Some points, one per row:
[-0.6 -1.5 -0.3  0.9 -1.  -1.2 -1.8 -1.  -0.9  0.1 -0.4 -0.1 -1.2 -0.4
  0.4 -1.8]
[-1.  -0.5 -1.7 -0.4 -1.1 -1.1 -0.3 -0.3 -0.5 -1.9  0.8 -0.9  0.3 -1.5
 -1.1  0. ]
[-0.3  0.7 -0.4 -0.7 -0.1  0.7  0.9  1.1  0.3  0.1  0.2  0.   0.6 -0.1
 -0.3 -0.1]
[-1.7  0.4 -1.  -1.1 -1.5 -0.3  0.8  0.  -1.7 -0.7 -0.4 -1.2 -0.3 -1.1
 -1.  -0.3]
[-1.8 -1.7  0.  -1.4 -1.9 -1.8 -1.5 -2.7 -1.4 -0.6 -1.5 -1.  -2.  -0.3
 -1.  -1.9]
[-0.2  0.7  0.5  0.6 -0.6  0.  -0.1 -0.4 -0.2  0.3 -0.3  0.2 -0.4  1.
  0.2  0.9]
[-0.7 -0.4 -1.2 -0.9 -0.3  0.3 -0.1  0.9 -0.3 -1.7 -1.7 -0.1 -1.8 -1.
 -1.1 -1.1]
[0.9 1.4 0.7 1.2 1.  1.6 1.1 1.4 1.3 1.3 1.3 1.7 1.3 1.5 1.7 1.2]
[-0.1  0.2 -0.3 -0.2  0.7 -0.2  0.6  0.2  0.9 -0.2  0.6 -0.4  0.9 -0.6
 -0.4  0.2]
[ 0.6 -0.3  0.3 -0.2  1.   0.3 -0.1 -0.2  0.7 -0.1 -0.7  1.  -0.5  0.2
  0.7 -0.6]
[-0.6  0.9 -0.1 -0.1 -0.4  0.   0.2  0.6 -0.2  0.2  0.7 -0.2  0.9  0.2
 -0.6  0.6]
[-1.2  0.3 -0.4 -1.7 -1.  -1.   0.  -1.1 -1.1 -0.4 -0.3 -1.7 -0.7  0.1
 -1.6  0.8]
[ 0.6 -0.2  0.9  1.  -0.1 -0.4 -0.7 -0.5 -0.3  0.3  0.1 -0.2 -0.1  0.7
  0.4  0.7]
[1.3 1.1 1.1 1.7 1.2 1.3 1.1 1.2 1.4 0.8 1.4 1.3 1.3 1.  1.6 1.7]
[-0.4  1.  -0.2 -0.1 -0.5  0.   0.3  0.7 -0.3  0.2  0.6 -0.1  1.   0.2
 -0.5  0.7]
[-1.1 -0.5 -1.1 -0.7 -1.2 -1.6  0.  -1.6 -0.4  0.3  0.7 -1.  -1.7 -0.2
 -1.1 -0.4]
[-0.1 -0.4 -0.6 -0.6  0.7  0.2  0.3  0.6  1.1 -0.1  0.6  0.2  0.9 -0.3
 -0.1 -0.4]
[ 0.7  0.2 -0.1 -0.5  0.9  0.3  0.1  0.9  0.6 -0.5 -0.2 -0.2  0.5 -0.2
 -0.4 -0.2]
[-0.1 -0.3  0.3 -0.5 -1.  -1.1 -1.2 -1.1 -1.  -1.6 -1.5 -0.7 -1.7  0.9
 -0.3  0.1]
[ 0.7  0.3  0.  -0.5  1.   0.3  0.2  1.1  0.8 -0.6 -0.2 -0.3  0.6 -0.3
 -0.3 -0.1]
[-1.4 -1.  -1.5 -1.8 -1.5 -1.3 -1.5 -0.6 -1.8 -1.8  0.  -2.  -0.4 -1.9
 -2.6 -1. ]
[1.1 0.6 1.5 1.3 1.3 1.4 0.9 1.6 1.  1.1 1.7 1.2 1.7 1.2 1.4 1.4]
[-1.1 -0.5 -1.1 -0.8 -1.2 -1.7  0.  -1.6 -0.4  0.2  0.7 -0.9 -1.8 -0.2
 -1.2 -0.3]
[ 0.3 -0.4  0.7  0.2  0.1 -0.1 -0.5 -0.8  0.   0.6 -0.2  0.6 -0.3  0.9
  1.  -0.3]
[-1.1 -1.8 -1.  -1.7 -0.1 -0.7  0.8 -0.3  0.4 -0.3  0.  -1.1 -0.6 -1.2
 -1.1 -1.6]
[-0.2 -0.3 -0.6 -0.5  0.7  0.3  0.2  0.8  0.9 -0.1  0.5  0.3  1.  -0.2
 -0.2 -0.4]
[1.4 1.4 1.3 1.4 0.8 1.7 1.  1.6 1.  1.3 1.5 1.2 1.5 1.3 1.2 1.2]
[-0.3 -1.2 -0.7 -1.1 -0.5  0.7 -0.3 -1.7  0.1 -0.9 -1.8  0.4 -1.6 -1.1
 -0.2 -1.1]
Here are 10 more points, each followed by its number:
[-1.  -0.4 -1.7 -0.3 -1.  -1.2 -0.5 -0.2 -0.6 -1.7  0.8 -1.1  0.3 -1.5
 -1.1  0. ] 0
[ 0.7  0.2 -0.1 -0.5  1.   0.3  0.2  1.   0.7 -0.7 -0.3 -0.3  0.7 -0.2
 -0.3 -0.2] 1
[1.3 1.4 1.1 1.3 1.6 0.7 1.5 1.1 1.8 1.1 1.3 1.5 0.9 1.5 1.4 1.3] 2
[-0.3  0.2  0.4  0.6 -0.3  0.  -0.2 -0.4 -0.4  0.7 -0.3  0.7 -0.6  1.1
  1.   0.2] 3
[ 0.3 -1.8 -0.2 -1.2  0.8 -0.3 -1.5  0.  -1.7 -0.9 -1.2 -0.3 -0.4 -1.1
 -0.7 -1. ] 4
[-0.2  0.1  0.3  0.7 -0.4 -0.1  0.  -0.3 -0.5  0.7 -0.2  0.7 -0.8  0.9
  1.   0.2] 5
[-0.3 -1.2 -0.8 -1.1 -0.5  0.9 -0.4 -1.8  0.1 -1.  -1.8  0.3 -1.5 -1.1
 -0.2 -1.1] 6
[-0.3 -0.2  0.1  0.8 -1.1 -1.7 -1.1 -1.  -1.1 -0.4 -0.7 -1.4 -1.2 -0.4
 -1.7  0.3] 7
[1.2 1.2 1.7 1.  1.3 1.2 1.1 1.2 1.5 1.6 1.5 1.5 1.3 1.8 0.8 0.9] 8
[-0.3 -0.2 -0.4 -0.2  0.3  1.   0.6  0.8  1.1 -0.1  0.1  0.7  0.2 -0.4
  0.  -0.6] 9
Which of these numbered points is nearest to each point below, ignoring the 2 directions in which the first points spread most? Its number follows each.
[-0.2 -0.2 -0.3 -0.3  0.3  0.9  0.7  0.6  1.  -0.2  0.1  0.8  0.3 -0.5
 -0.1 -0.6] > 9
[-0.3 -1.2 -0.7 -1.2 -0.3  0.9 -0.4 -1.8  0.1 -0.9 -1.8  0.4 -1.7 -1.2
 -0.2 -1.1] > 6
[-0.9 -0.4 -1.7 -0.4 -1.1 -1.2 -0.3 -0.1 -0.7 -1.7  0.8 -1.   0.3 -1.4
 -1.2  0.1] > 0
[-1.7 -1.1  0.8 -0.4 -1.6 -0.4 -1.  -1.1 -1.7 -0.2 -1.1  0.1 -0.9  0.4
 -0.5 -0.7] > 3
[-1.  -0.4 -1.7 -0.3 -1.  -1.  -0.3 -0.2 -0.7 -1.7  0.8 -1.   0.3 -1.5
 -1.1  0. ] > 0
[0.9 1.2 1.  1.7 1.4 1.5 1.4 1.2 1.1 1.5 1.4 1.5 1.3 0.8 1.7 1.2] > 5
[-1.4 -2.7 -1.7 -1.3 -1.   0.1 -1.8 -2.  -1.  -1.4 -1.5 -0.3 -2.  -1.5
 -0.6 -2.1] > 6
[-1.  -0.5 -1.7 -0.4 -1.1 -1.1 -0.4 -0.2 -0.7 -1.7  0.8 -1.   0.3 -1.5
 -1.2  0. ] > 0
[-2.6 -1.6 -2.  -1.5 -1.8 -2.  -1.1 -1.8 -1.  -0.5 -0.3 -1.4  0.  -1.2
 -1.4 -1.9] > 3
[-1.6 -1.9 -1.7 -0.3 -1.3 -2.  -2.  -2.6 -1.4 -0.9 -1.2 -1.3 -1.7 -1.5
 -0.7 -0.1] > 0
[ 0.7 -0.1  1.   1.  -0.1  0.1 -0.2 -0.2 -0.6 -0.2 -0.3  0.3 -0.5  0.2
  0.8  0.5] > 5
[1.2 1.4 1.1 1.3 1.7 0.7 1.5 1.1 1.7 1.1 1.4 1.4 0.9 1.4 1.3 1.3] > 2
[-1.6 -0.3 -1.7 -1.  -1.8  0.1  0.2 -0.4  0.9 -1.1 -0.7 -0.2 -0.3 -1.1
 -1.1 -1.1] > 9
[1.2 1.3 1.7 1.  1.2 1.3 1.1 1.3 1.6 1.5 1.3 1.4 1.3 1.8 0.7 0.9] > 8
[-0.4  1.  -0.2 -0.3 -0.4  0.   0.3  0.7 -0.3  0.2  0.7 -0.3  0.9  0.2
 -0.6  0.7] > 3
[-1.7  0.3 -1.1 -1.1 -1.6 -0.3  0.9  0.  -1.7 -0.7 -0.4 -1.1 -0.4 -1.2
 -1.1 -0.1] > 5
[-1.6 -1.8 -1.8 -0.3 -1.4 -2.  -2.  -2.6 -1.5 -0.9 -1.  -1.2 -1.9 -1.5
 -0.6  0. ] > 0
[-0.4 -0.2  0.   0.8 -1.1 -1.7 -1.1 -1.  -1.  -0.4 -0.8 -1.4 -1.1 -0.4
 -1.8  0.3] > 7
[1.2 1.3 1.6 1.  1.1 1.3 1.1 1.2 1.5 1.6 1.3 1.4 1.3 1.8 0.8 1.1] > 8
[ 0.8  0.3  0.  -0.5  1.   0.2  0.2  1.   0.6 -0.6 -0.1 -0.3  0.5 -0.2
 -0.4 -0.2] > 1
[1.2 1.4 1.1 1.3 1.7 0.7 1.5 1.  1.8 1.1 1.4 1.6 0.9 1.5 1.3 1.2] > 2
[-1.7 -0.7 -1.   0.  -2.7 -1.4 -1.4 -1.4 -2.  -1.5 -1.9 -2.1 -1.7 -1.
 -1.8 -0.3] > 7
[1.4 1.1 1.2 1.5 1.7 1.  1.6 0.9 1.8 1.3 1.3 1.5 0.6 1.3 1.1 1.1] > 2
[-1.  -1.4 -1.  -0.4 -1.8 -1.9 -2.1 -1.4 -2.6 -1.9 -1.7 -1.8 -1.4 -1.4
  0.  -0.7] > 0
[-0.3  0.6 -0.5  0.2  0.  -0.4  0.9 -0.3  0.7  0.6  0.8 -0.3  0.3 -0.2
 -0.1  0.3] > 2
[1.7 1.2 1.2 1.3 1.7 1.1 1.4 0.9 1.6 1.4 1.1 0.7 1.4 1.3 1.5 1.3] > 2
[ 0.3 -0.3  0.6  0.2  0.3 -0.1 -0.5 -0.6 -0.1  0.5 -0.2  0.7 -0.4  1.
  0.9 -0.3] > 3
[-0.1  0.1 -0.2  0.   0.6 -0.3  0.7  0.3  1.  -0.2  0.5 -0.2  0.9 -0.5
 -0.4  0.2] > 2
[ 0.6  0.1 -0.2 -0.5  0.9  0.3  0.2  1.   0.6 -0.7 -0.2 -0.3  0.6 -0.2
 -0.4 -0.2] > 1
[-0.1  0.3 -0.2 -0.2  0.7 -0.2  0.6  0.2  1.  -0.2  0.7 -0.4  0.9 -0.6
 -0.4  0.2] > 2
[1.4 1.4 1.5 1.1 1.4 1.2 1.2 1.4 1.2 1.7 1.1 1.3 1.1 1.8 1.  0.8] > 8
[1.4 1.3 1.7 0.9 1.3 1.1 1.2 1.5 1.2 1.6 1.1 1.4 1.2 1.7 1.1 0.7] > 8
[-1.3 -1.1 -1.4 -1.7 -1.7 -1.3 -1.5 -0.7 -1.7 -1.8  0.  -1.9 -0.3 -1.9
 -2.7 -1. ] > 0
[ 0.6  0.2 -0.1 -0.4  1.   0.2  0.1  0.9  0.8 -0.6 -0.1 -0.2  0.7 -0.2
 -0.4  0. ] > 1
[-1.5 -1.5 -2.  -1.  -1.3 -1.9 -1.8 -1.4 -1.6  0.  -0.2 -2.6 -0.7 -1.8
 -1.9 -1. ] > 0
[-0.1  0.3  0.2  0.7 -0.3 -0.2 -0.2 -0.1 -0.4  0.6  0.9 -0.6  0.6  0.3
 -0.2  1. ] > 7
[-1.5 -0.3 -1.7 -0.9 -1.8  0.1  0.2 -0.4  0.9 -1.1 -0.8 -0.4 -0.5 -1.
 -1.1 -1.2] > 9
[1.3 1.4 1.6 1.  1.4 1.2 1.2 1.4 1.4 1.7 1.1 1.3 1.1 1.7 1.  0.8] > 8
[-0.5 -1.9 -1.3 -1.4 -0.3 -1.5 -1.8 -0.9  0.  -2.7 -1.7 -1.7 -1.  -2.
 -1.6 -1.5] > 1
[1.4 1.4 1.6 1.  1.3 1.1 1.3 1.4 1.4 1.7 1.1 1.4 1.1 1.7 1.  0.7] > 8
[1.6 1.1 1.4 1.1 1.7 1.  1.1 0.7 1.8 1.3 1.2 1.  1.4 1.3 1.4 1.4] > 2
[-0.2 -0.4 -0.6 -0.4  0.7  0.3  0.2  0.7  1.  -0.1  0.5  0.2  0.9 -0.3
 -0.2 -0.4] > 9
[ 0.   0.4  0.2  0.6 -0.4 -0.3 -0.3 -0.2 -0.4  0.7  0.9 -0.7  0.6  0.2
 -0.1  1. ] > 7
[-1.4 -1.  -1.4 -1.7 -1.6 -1.3 -1.4 -0.6 -1.8 -1.8 -0.1 -2.  -0.4 -1.9
 -2.7 -1. ] > 0
[-0.4 -0.7 -1.1 -1.1  0.2 -1.7 -0.3  0.8 -0.4 -1.1 -0.2 -1.5  0.2 -1.
 -1.6 -1.2] > 1
[ 0.  -1.1 -0.3 -1.7 -0.4  0.8 -0.7  0.3 -0.3 -1.  -1.1 -1.7 -0.1 -1.
 -1.5 -1.1] > 1
[1.5 1.5 1.6 1.  1.3 1.1 1.3 1.4 1.3 1.6 1.2 1.4 1.1 1.7 1.  0.6] > 8
[-0.3  0.2 -0.3  0.9 -0.4 -0.2  0.2 -0.7 -0.1  0.9  0.5  0.  -0.2  0.3
  0.7  0.6] > 5
[-0.6  0.3 -0.2 -0.4 -0.2  0.1  0.9  0.2  0.6  0.6  0.9 -0.1  0.7  0.1
 -0.5 -0.3] > 8
[-1.3 -0.1 -1.6 -0.7 -1.5 -2.7 -1.8 -1.8 -1.9 -1.5 -1.  -2.  -1.  -1.7
 -1.4 -0.3] > 0
[-0.3  0.3 -0.2  0.9 -0.5 -0.3  0.2 -0.7 -0.1  0.9  0.7  0.  -0.2  0.3
  0.7  0.7] > 5
[-1.  -0.5 -1.2 -0.7 -1.1 -1.7  0.  -1.6 -0.3  0.3  0.7 -1.  -1.7 -0.2
 -1.  -0.3] > 2
[-1.7  0.3 -1.1 -1.1 -1.5 -0.4  0.7  0.1 -1.7 -0.6 -0.4 -1.1 -0.4 -1.1
 -1.  -0.2] > 5
